128 stands for zero in the data rows.
Here are some points:
[170 227 191 144  84 167 149 149 147 128 150 192  52  97 175  55 134 131 120
 104 123 114  77 131 122 104 255 173  87 151  99 140]
[195 177 112 160  86  94 177 150 158 189  37 106  39  37  84 150  77 136 188
 181 107 145 151 140 117 124 198 193 106 165 206 124]
[ 70  23 137  43 167  99 108  60 142  12 194 127 239 211  90 102 194 219 153
 101 159 102 189 126 129 107 124 169 157  73 111 122]
[ 97 183 102 215 107 131 170 186 109 203  72 109  50  40 154 141  56 131  79
  88 127 129 180 116 185 194 128  93 115 118 185 171]
[163 134 133 124 132 131  86 188 134 180  88 174  66  90 152 167 133  52 107
 180   2 118 136  51 194 152  85  54 130  79  61 167]
[173 130 193 180 153  67 103 131 119 171   0  75  57  95 176 185 160  96 149
 124 171  86 176 131 187  88 129 113 106 140 220 135]
[167 110 156 120 106 164 103 143 105 133 172 136  83 123 136 195  73  20  81
 206  59 114  75  58 228 127  89  92 146 114 103 182]
[170 155 152 213 168 111 179 145  94 187  81  83  52  88 123 149  99  34 158
 137 176 190  89 140 111  85  53 104  65 152 229 164]
[ 63  72 138  64 138 111 112 112 106  81 118 180 149 170  92 124 159 222 149
 106 170 121 157 146  93 158 140 141 179  96  29 122]
[152 136  93 180 155  85 167 122 161 145 116 102 101  60  71 125 113 147 162
 121 113 108 160  92 183 150 140 141  88 231 174  84]
[181 115 119 134 151 149 130 135 166 131  42 190 148 128 196 174 133  36 132
 201  25 170  70  31 180 106 143 131 145 115  39 185]
[211 114 143 137 180 148  84 102 156 173  87 134  79  68 180 124 131  56  98
 185  45 130 122 108 194 187 132  40  90  66  99 172]
[155 151 111 123 163 121  90  87 112 139  59 134 104 173 108 127 129  87 145
  80 128 107 143  69 153 105  92 124  94 203 192 129]
[ 61  60 180  91 124 110 134 143 149 113 203 114 167 204 156 134 139 208 113
 139 162 108 142 185  74 146  80  85 186 136 159  22]
[162 255 130 196 158 175 155  91 133 111 128 178 121  24 179 131 141 178 133
  50 158  68  90 212  78  90 181 196 131  95 106 152]
[164 215  94 178  86 143 216 140 156 190  64  39  33  81 178 180 116  34 157
 142 120 132 148 139 147 111 124 178  88 180 183 102]
[165 108 109 187  81  63 164 129 135 208 106 122   0 105 140 167  99  60 155
  62 141 126 190 144 110 114 115 170 107 204 211 125]
[194 193 105 184 115  55 141 170 168 255  87  21  57  35 152 148 117 163 174
  78 168  73 103 108 131 123 141 115  50 136 216 150]
Then 15 other points, each followed by its number:
[200 232 132 194  97 194 157 123 125 176 107 134  98  83 197 145 168  89 116
  80 135  37  91 222  80 146 186 182 152  88  88 100] 0
[153 204 111 168  65 151 108 143 112 160  78  28  14  32 156 149 120  65 174
 128 124 173 115 144 235 129 144 112 139 163 198 114] 1
[156 157  79 170 110 130 167 117  98 207  41 101  80  93 126  84 132  94 108
  91 162 151 139 140 128 123 159 132 128 160 142 102] 2
[191 157 154 222 138 154 182 177  88 163 136  89  74 133 156 145 138  94 137
 155 171 127 121 134 163  83 162 135  54 165 183 146] 3
[160 163 107 255 143 151 129 145 118 215  61  89  38  48 148 244 141 115 148
 146 163 146  81  54 168 118 155 102  69 169 207 134] 4
[ 32  93 143  65 124  75 127 170  87  13 151  72 223 239  62 117 126 147 125
  78 236 180 157 131 102 137  74 142 146 155  91  66] 5
[ 57  73 130  54 121 118  96 226 116  98 167 138 250 209  58 105 156 124  91
  98 188 153 192 122 111 207 129 158 166 114  43 119] 6
[116 188 167 131 137 157 130 155 160 135 125  98  35  89 142 140  50  55  84
 148  31 115  82 108 188  90 180  58 151 159  61 184] 7
[132 166  77 181 110  99 150 123 126 163 116  96  57  58  98 140  70  71 180
 147 140 168 134  87 211 124 152  78 132 176 176 118] 8
[111 176 109 198 152 101 176  74 155 160 114 116  85 141 126 172  89  19 105
 105  99 124 123  85 171 101 159  86  74 136 173 120] 9
[ 73  92  72 117 169 133 127 136 119 124 187 144 199 151 114  50 160 217  95
  71 130 109 108 137  97  84 108 129 110  90 105  97] 10
[ 93  70 106  80 189 122 132 168 142  61 224  99 219 200  67  87 138 205 169
 160 115 112  98  82 107 133  91 140 162 167 110 106] 11
[129 217 144 203 113 139 142 129 101 188 128 165  25 106 133  59 102 176 187
 132 114  71  55 138 126 109 168 147 135 171 130 195] 12
[180 184 119 175  83 174 111  56  71 114  72 124  75  82 157  95 164 108 112
  49 166  78  54 159  83 199 136 194  69 156  86  81] 13
[ 62  36 129 123 143  45  95 133 135 100 227 102 178 216  97 113 128 200 115
  99 203 121  91 144 119 148  92 165 140  52 134 108] 14
Which of these numbered points is nearest to each point below, looking only along the 4 directions in which the first points spread most? Its number follows each.
[190 181 165 111  64 116 100 164 203 133  87 206 117  66 204 169  81  51  79
 162  55 163 119  80 226  80 150  18 125  77 111 137] > 7
[138  84  92  76 148 114 112 109 118  89 203 156 236 170 144  98 156 233  62
  92 178 176 133 156 131 134 145 200 207 115  81  95] > 10
[165 147 113 171  64  89  85 134 178 227  68 114  22  56 151 204 109  41 144
 159 128 154 105 121 141 126 104 109  92 209 127 156] > 4
[ 29  28 135  68 129 107 118 135  86  63 207 107 246 207  43  94 121 223 120
 167 216  78 150 119 108 118 113 162 118 106 117  94] > 5
[128 200  81 154 166 138 129 150 144 187  59  33  53  61 211 200 104 143 133
 126 144 131 102 125 146 115  99  73  99 147 218 128] > 1
[ 46  30 150  83 137 131 102 109 129  44 172 201 179 214  34 119 141 143 159
 119 101 137 165 121 115 156 116 157 168 148  57 115] > 11
[128 193  69 174 104  98 215 176  76 204 121  71  22  33 131 167 144  85  81
 123 100 191 142 125 150 115 150 131 156 194 228 184] > 1
[ 27  88 124  60 114 105 107 151  60  57 168 140 194 167  66  77 122 179 126
 167 119 172 166 148  81 162  84 159 148 151 111  64] > 11
Now 15 new points, numbered from 0 again:
[219 128 134 147 114 138 132 120 175 148 122  94 175  49 166 131 118   4 129
 197  71 158  88  65 247  87  96  23 145 137  71 191] 0
[ 54  45 154  89 170  75  29 109 155  47 146 165 166 230  81 151 132 232  75
  55 113 100 154 113 108 147 103 150 150 125 109 102] 1
[ 63  22 123  66 153 159 155 128  85  65 213 164 230 186  84 114 111 171 142
 158 157 114 149 110 132 149 122 146  56  98  97 125] 2
[196 189 115 197 142 120 173 167  55 208  55  96  70  81 119 125  92  77 177
  98 134 155 165  96 121  91 171  82 136 171 197  87] 3
[ 60  74 184  52  94 136 148 110 126  56 182 159 137 210  93 148 141 199 140
 123 169 147 122 185  68 120 101 107 171 139 148 123] 4
[181 231 172 128 131 145 136 107 108 162 111 158 111 115 196  52 124 111 130
  84  82  75  73 136 136 101 175 157 106 190 102 130] 5
[224 180 113 126  98 154 124 146 185  96 116 165 126 158 139 168 112  38  66
 150  70 192 109  99 188 177  99  41 187  99 111 207] 6
[ 45  19 123  24 111  85 128 128 108  47 142 152 238 223  54  91 167 181 124
 133 187  94 137 188 143 125  94 177 184 123 122 108] 7
[  6  58 153  67 161 154 105  87 178  75 178 154 239 194  29 126 123 179 155
  93 155  83 175 169  78 120 128 146 175 119 129  82] 8
[177 171 110 182 101  97 167 118 154 175  53  84  50  28 151 211 119  93 180
 168 132 102  95 105 151  54 101  86 106 133 221  93] 9
[142 255 154 159  88 125 221 131 131 101 116 139 111  60 237 151 149 138 159
  91 147 102  57 206  91 131 187 206 145 125 119 114] 10
[116 108  96   7 127 115  84 180 150 142 184 154 230 253  71  98 132 131 167
  92  92 143 142 129  95 172 155 174 158  49  90 157] 11
[189 220 162 192 150 193 111 153  98 168 100 159  93  94 239  89 195 200 175
 132 107 133  79 210  44 176 167 183 151 156 181 155] 12
[ 71   0 144  36  86 110 122  98 175  26 208 147 207 226 116  70 147 182 139
 126 174 126 233 155 101 144 120 126 149 114 131 132] 13
[160 211  97 189  87 114 117 115 167 167  82  80  30  77 140 197  75 103 127
 131 130 122 165 117 149 120 170 119 100 190 255  89] 14
Which of these numbered points is nearest to each point below, looking only along the 4 directions in which the first points spread most? Its number follows each.
[240 179 151 133 163 161  95 187 151  88 151 203 166 111 121 115 102  60  72
 190   8 131 121 128 212 151 174  51  94 115  98 178] > 6
[190 206 112 146 163 167 167 109 104 106 114 145  61  88 160  72 176  67 118
 126  93 113  91 138  87 134 125 209 125  91  69 170] > 5
[ 62  49 141  31 134 121 107 107 109  71 168 133 244 220 135  87 163 209  93
 134 119 130 151 146 116 131 131 101 146  89  70 138] > 2
[187 159 128 249 121 140 201 146 129 203  68  67  47  15 159 193 129 128  88
 130 123 166 203 114 142 148 113 165  77 168 208  98] > 14
[200 174 127  99  96 104 133 176 174 117 141 183  28 126 146 221 118  66  76
 120  39 147 117  76 188 141 171  68 136 124  64 170] > 6
[ 69  35 151  65 131 168 103 103 144 155 180 106 226 209  77 120 101 133 111
  78 171 190 162 113 109  96 140 137 197  97  86 130] > 2
[141 173 149 147 140 124 189 107 149 201  86  75  99  55 166 146 114 138 142
  81  83 154 134 114 143 150 104 170  70 162 214 157] > 3
[ 53  26 168 118 137 135  98 126 126  57 164 134 220 196  86 111  78 189 129
 138 147 132 170 173  97 191  72 100 144 140  91 123] > 1
